Small tables with named rows and columns. After each table, cells are looked up by row and column.

nabemi
fields: ledebez, rufo, tas, gatev, fomerob, zipupov, fizeze, figot, fut, givudap
seliva: [-5.47, 57.92, -84.40, 57.23, -85.03, 57.75, -52.81, 55.56, 57.30, 18.05]
muroma: [21.20, -2.56, 50.88, -34.69, -5.55, -47.63, -69.23, 18.28, -1.56, -54.86]
rak: [-72.36, 58.21, -85.13, 56.32, 2.67, 54.65, -61.06, 52.14, 56.83, -83.90]
kad: [-80.23, -13.46, -85.12, -8.37, 51.34, 2.38, 38.18, 11.59, -19.03, 16.23]

What is the gatev of seliva in nabemi?
57.23
What is the fut of kad in nabemi?
-19.03
What is the givudap of rak in nabemi?
-83.90
What is the figot of rak in nabemi?
52.14
What is the zipupov of rak in nabemi?
54.65
What is the zipupov of muroma in nabemi?
-47.63
What is the givudap of seliva in nabemi?
18.05
What is the rufo of muroma in nabemi?
-2.56
What is the ledebez of seliva in nabemi?
-5.47
What is the fizeze of kad in nabemi?
38.18
What is the fut of seliva in nabemi?
57.30
What is the fomerob of kad in nabemi?
51.34
What is the rufo of kad in nabemi?
-13.46
What is the gatev of rak in nabemi?
56.32
What is the rufo of rak in nabemi?
58.21
What is the givudap of muroma in nabemi?
-54.86
What is the fut of muroma in nabemi?
-1.56
Row with the largest tas: muroma

generab:
	setugaf	pil	livi	lek	gapedap	dugipi	mir	ralu
zole	167	166	98	167	166	100	103	167
sos	191	190	73	191	190	76	81	191
ribu	63	64	206	62	64	203	197	62
danez	79	80	190	79	80	187	182	79
kun	198	197	65	199	197	68	74	199
modam	65	66	205	64	66	202	195	64
dib	63	65	206	63	64	203	197	63
tadoka	199	198	65	200	198	68	73	200
kab	106	107	161	106	107	160	158	106
lole	64	66	205	64	65	202	196	64
dil	100	100	168	99	100	167	164	99

What is the mir of dil in generab?
164
What is the ralu of zole in generab?
167
What is the pil of dil in generab?
100
What is the dugipi of dil in generab?
167
What is the lek of zole in generab?
167
What is the ralu of dib in generab?
63
What is the gapedap of kab in generab?
107
What is the gapedap of lole in generab?
65
What is the gapedap of modam in generab?
66
What is the livi of modam in generab?
205
What is the lek of dil in generab?
99
What is the pil of ribu in generab?
64
What is the lek of kun in generab?
199
What is the lek of lole in generab?
64
What is the gapedap of kun in generab?
197
What is the ralu of kab in generab?
106

geni =
|  | sodemom | ziv | gibi | det | rom | velim | mazuki | fepivuf | nufiga |
|---|---|---|---|---|---|---|---|---|---|
| pob | 228 | 238 | 127 | 80 | 237 | 138 | 212 | 220 | 218 |
| zok | 187 | 203 | 174 | 185 | 217 | 191 | 186 | 222 | 172 |
| zake | 178 | 98 | 219 | 208 | 126 | 170 | 186 | 35 | 228 |

mazuki of zake: 186
det of zake: 208
ziv of zok: 203
nufiga of zake: 228
gibi of zake: 219
fepivuf of zake: 35
velim of zok: 191
rom of zok: 217
det of pob: 80
velim of zake: 170
mazuki of pob: 212

mirefog.csv
,lefe,zili,kelu,gam,neno,gokomi,nad
teni,157,19,127,21,61,51,164
duri,88,194,123,195,173,175,77
dufop,17,53,16,29,20,19,18
gim,29,184,26,43,21,27,33
zev,197,124,198,169,195,192,198
muli,41,59,46,39,66,46,37
potem,18,140,18,54,23,24,18
ruset,143,187,140,187,143,167,150
fuzulug,123,67,149,192,182,168,107

What is the nad of teni in mirefog?
164
What is the lefe of zev in mirefog?
197
What is the lefe of teni in mirefog?
157
What is the gam of fuzulug in mirefog?
192
What is the zili of potem in mirefog?
140
What is the zili of ruset in mirefog?
187
What is the neno of fuzulug in mirefog?
182
What is the kelu of gim in mirefog?
26
What is the kelu of dufop in mirefog?
16
What is the zili of fuzulug in mirefog?
67
What is the kelu of muli in mirefog?
46
What is the zili of muli in mirefog?
59
What is the gokomi of zev in mirefog?
192
What is the gam of muli in mirefog?
39
What is the neno of teni in mirefog?
61
What is the neno of duri in mirefog?
173
What is the neno of dufop in mirefog?
20
What is the gokomi of dufop in mirefog?
19
Which row has the largest neno? zev

